In the rows, 128 means zero.
Each path below is one point turned by a fixed rotation once a step. After each direction that follows a path, write how fast that rotation turns it, in degrees a step (0 if it stays still).
Each turn is a multiple of 5 degrees from 10 to 175, or 0.
Each row of a path follows its step; steps can be skipped.
Rotation 1:
step 0: 144  106  104  135  149  95  112  110  113  139  100  117  151  145  101  150  108  124  106  134  120  130  152  139  119  137  173  118  137  88  167  145  127  151  139  114  135  110  119  144  135  121  175  138  149  153  119  131  107  98  145
step 2: 125  127  111  105  133  167  125  142  148  122  124  106  123  142  142  134  119  124  81  116  96  114  166  120  145  73  106  136  113  110  122  156  126  155  119  152  138  133  110  138  128  162  121  91  140  116  97  117  138  134  155
step 3: 127  100  166  144  124  157  128  141  108  153  160  137  182  155  115  121  140  150  147  110  115  137  153  113  102  143  141  126  126  125  125  137  157  132  153  88  97  131  105  87  103  130  143  142  116  118  127  138  141  124  115
step 4: 100  115  102  96  182  126  124  119  115  108  79  106  122  128  101  118  150  112  100  125  149  128  114  123  116  163  142  111  138  132  129  152  147  122  142  141  133  149  149  125  129  115  147  151  160  143  97  123  151  136  156
step 5: 138  133  104  107  137  153  120  129  117  156  135  150  138  139  152  109  118  103  146  154  153  153  160  154  154  137  135  147  100  140  130  97  135  123  136  119  131  150  103  149  146  147  151  109  99  141  116  76  101  103  117
step 6: 102  119  103  101  126  136  142  128  134  109  147  118  112  160  134  130  137  140  128  106  109  96  128  87  122  77  148  157  122  130  88  134  147  117  131  139  118  115  130  112  148  104  129  115  143  102  97  161  101  94  114
step 8: 133  118  86  116  147  146  170  123  107  123  119  135  136  155  122  132  131  90  148  155  132  94  143  113  124  153  139  125  121  90  144  154  141  117  155  100  149  132  163  130  114  131  102  160  157  138  151  112  141  110  119
step 11: 167  138  114  116  125  139  121  105  137  131  125  128  150  156  143  112  99  185  120  116  99  90  165  121  122  119  113  87  114  122  97  160  131  139  124  98  122  153  113  126  118  118  131  136  138  124  122  118  130  171  136
Speeds:
125  129  123  121  119  122  130  134  133  126  129  136  126  129  126  140  126  123  135  127  120  137  135  133  137  123  134  128  135  119  134  136  128  133  119  120  130  122  138  125  130  128  125  131  126  135  129  133  132  133  126 -> 45
137  125  124  122  128  126  125  124  129  120  128  124  122  139  131  120  129  140  124  128  122  132  125  133  140  125  124  131  136  131  129  127  127  121  122  124  126  131  123  133  133  129  136  136  129  134  135  133  117  120  126 -> 70
124  126  127  132  132  128  127  127  120  119  127  125  139  129  131  125  127  130  133  128  130  139  127  134  123  130  122  120  136  115  128  121  131  135  132  126  131  134  141  138  128  117  130  131  135  127  130  121  126  126  130 -> 90
133  133  128  128  132  134  132  128  135  122  125  126  126  123  130  138  123  128  127  128  124  139  124  131  127  132  126  131  142  138  121  128  129  117  136  139  127  127  131  126  131  129  125  134  122  133  123  123  138  127  138 -> 125
127  130  123  127  133  126  122  119  116  125  129  134  120  129  133  125  127  117  132  133  136  126  123  132  134  127  125  118  131  129  127  130  119  134  133  131  127  120  134  113  127  135  136  125  124  132  129  124  125  121  132 -> 90
120  124  134  137  122  134  126  110  128  121  132  121  131  133  128  132  125  125  124  131  136  126  136  125  125  125  132  136  137  125  134  130  122  124  130  123  133  129  124  123  132  123  124  129  120  131  120  130  121  134  124 -> 120
Rotation 2:
step 1: 171  121  123  129  146  115  153  114  140  122  123  117  123  138  124  131  138  113  152  140  99  90  138  148  142  130  139  149  101  131  114  129  119  129  122  117  124  133  105  143  136  113  152  148  135  144  160  179  178  127  126
step 2: 142  127  144  119  132  143  143  114  173  126  115  129  127  143  122  119  113  142  124  120  127  103  135  119  162  117  132  145  135  89  152  110  92  157  134  157  132  118  104  153  103  142  142  159  130  139  100  140  115  101  101
step 4: 146  131  156  122  138  119  146  129  132  139  144  113  133  151  123  117  132  110  134  121  109  110  113  149  148  135  91  136  117  134  118  118  74  122  152  132  136  120  152  166  116  121  159  149  109  125  136  148  183  123  125
step 5: 120  136  146  125  110  168  179  126  153  118  128  112  139  146  127  121  139  141  124  109  166  122  98  101  164  137  131  127  140  115  130  118  108  132  160  139  132  125  137  127  100  125  127  142  113  104  112  109  107  95  105
step 8: 128  94  133  136  106  152  151  130  150  129  109  99  128  135  98  127  147  125  125  147  160  110  118  93  157  125  183  119  126  128  150  136  135  110  119  150  100  145  111  114  112  128  126  142  119  110  121  128  103  114  107
step 10: 166  107  139  119  140  131  135  118  124  123  91  113  129  154  127  132  122  118  167  139  125  98  143  155  156  121  164  146  122  120  119  111  113  116  139  166  140  147  109  140  115  125  130  175  145  119  122  110  156  141  126
step 11: 118  110  104  140  140  150  142  135  167  131  117  125  141  135  127  111  129  117  125  135  88  130  114  71  148  118  161  119  138  113  139  141  93  124  117  144  107  120  109  122  106  135  135  171  150  120  110  142  110  126  116
step 14: 108  134  94  133  114  168  180  114  160  89  152  129  130  133  147  109  138  115  115  124  110  127  104  89  146  141  124  121  130  119  146  143  127  116  134  121  108  110  125  122  129  125  137  147  114  130  131  153  125  87  125
Speeds:
132  127  135  130  132  130  125  121  131  136  128  132  132  127  129  118  131  128  142  134  130  134  128  143  127  134  124  128  123  133  119  122  129  131  127  131  130  128  120  132  126  115  138  130  121  125  130  126  131  133  132 -> 125
132  135  133  132  128  121  125  127  125  122  129  119  131  130  132  126  127  122  127  136  122  131  120  117  126  135  121  125  128  134  136  127  137  125  122  130  127  117  125  121  131  115  131  129  138  124  129  132  121  126  120 -> 130
121  125  129  130  124  137  124  123  130  132  125  119  135  134  115  120  121  137  129  119  128  128  129  126  126  126  126  123  134  118  131  129  136  127  124  128  141  126  125  124  129  129  129  141  125  127  137  127  131  124  122 -> 125
131  132  139  129  134  122  130  120  128  124  134  129  121  135  126  125  125  130  122  126  125  123  128  132  127  126  124  129  126  123  135  116  133  120  136  126  126  131  119  135  129  129  117  131  126  129  120  111  125  126  129 -> 140
Rotation 3:
step 2: 148  131  116  121  130  110  143  99  147  124  110  145  130  130  108  143  119  114  157  117  108  125  91  137  138  137  170  138  120  140  96  104  82  144  96  120  146  134  96  133  108  130  128  135  170  143  132  119  132  147  129
step 3: 148  114  117  134  141  173  133  126  134  114  97  127  142  126  125  141  142  155  146  169  159  136  122  125  137  151  129  113  138  116  161  104  119  140  88  114  131  114  142  157  111  115  159  124  147  152  119  130  97  148  125
step 4: 117  109  109  106  150  152  113  103  148  121  134  158  126  129  121  88  112  115  141  130  111  114  104  124  129  155  134  89  137  114  110  123  135  136  134  93  147  144  132  131  125  158  163  87  114  141  100  140  129  138  145
step 5: 131  92  123  101  132  123  172  119  135  135  120  171  143  102  128  128  127  164  138  128  121  123  96  156  135  125  153  137  145  126  121  133  110  117  115  116  121  148  89  97  124  112  114  117  139  151  120  142  107  156  107
step 6: 136  106  139  144  141  138  128  118  122  127  100  120  146  110  111  110  121  160  160  143  113  133  115  140  141  139  119  158  146  153  100  93  137  155  96  118  138  133  163  163  109  147  129  137  117  153  145  140  102  153  130
step 8: 120  113  139  118  116  121  146  123  129  123  123  143  147  129  116  93  146  120  150  143  89  108  132  88  135  143  153  113  157  127  134  127  100  136  108  94  148  146  79  124  137  120  133  145  146  165  130  136  108  143  108
step 12: 143  108  146  135  121  142  146  118  141  168  107  112  151  122  133  144  115  125  139  139  111  112  97  134  166  125  162  124  142  130  144  93  122  133  103  104  128  120  130  145  113  148  143  123  117  143  126  144  155  180  104
step 15: 145  113  124  100  138  158  153  126  147  119  151  132  169  116  115  101  133  136  153  118  134  111  134  160  141  113  128  128  153  120  144  86  100  137  89  104  155  143  132  139  109  112  142  112  114  133  116  129  134  159  123
Speeds:
126  133  118  132  116  123  121  138  134  120  132  136  128  118  131  122  126  123  129  126  125  129  126  126  126  133  137  126  130  120  133  125  135  120  132  134  124  130  138  128  121  136  127  128  128  126  125  131  127  134  137 -> 120
128  131  133  131  125  129  121  128  111  125  124  127  132  121  134  124  137  140  135  135  123  138  132  119  129  132  128  126  127  127  128  128  135  131  129  125  122  128  128  131  131  131  129  126  125  134  130  121  114  118  129 -> 140
130  128  131  133  128  130  117  136  122  128  128  130  124  132  130  135  131  121  130  129  112  124  122  134  136  126  125  115  131  129  131  130  123  128  127  140  132  124  127  125  123  124  136  138  139  126  126  124  129  123  127 -> 40
133  134  123  138  139  125  131  139  122  125  125  129  126  122  122  137  125  137  128  131  129  122  117  129  127  128  130  138  124  126  117  131  123  129  137  133  130  134  122  136  125  135  120  132  129  125  130  131  125  128  126 -> 95
120  136  124  128  135  125  130  121  123  125  124  125  131  130  141  119  129  121  131  134  137  126  112  119  135  130  125  130  137  130  139  135  125  128  133  130  129  126  129  129  133  127  128  129  131  127  125  136  132  130  126 -> 80
132  129  136  133  130  128  134  120  124  126  137  125  123  134  129  128  137  138  132  121  126  121  130  132  121  141  135  121  133  123  137  127  130  133  136  135  134  131  123  126  126  130  125  130  118  132  123  130  136  132  132 -> 100
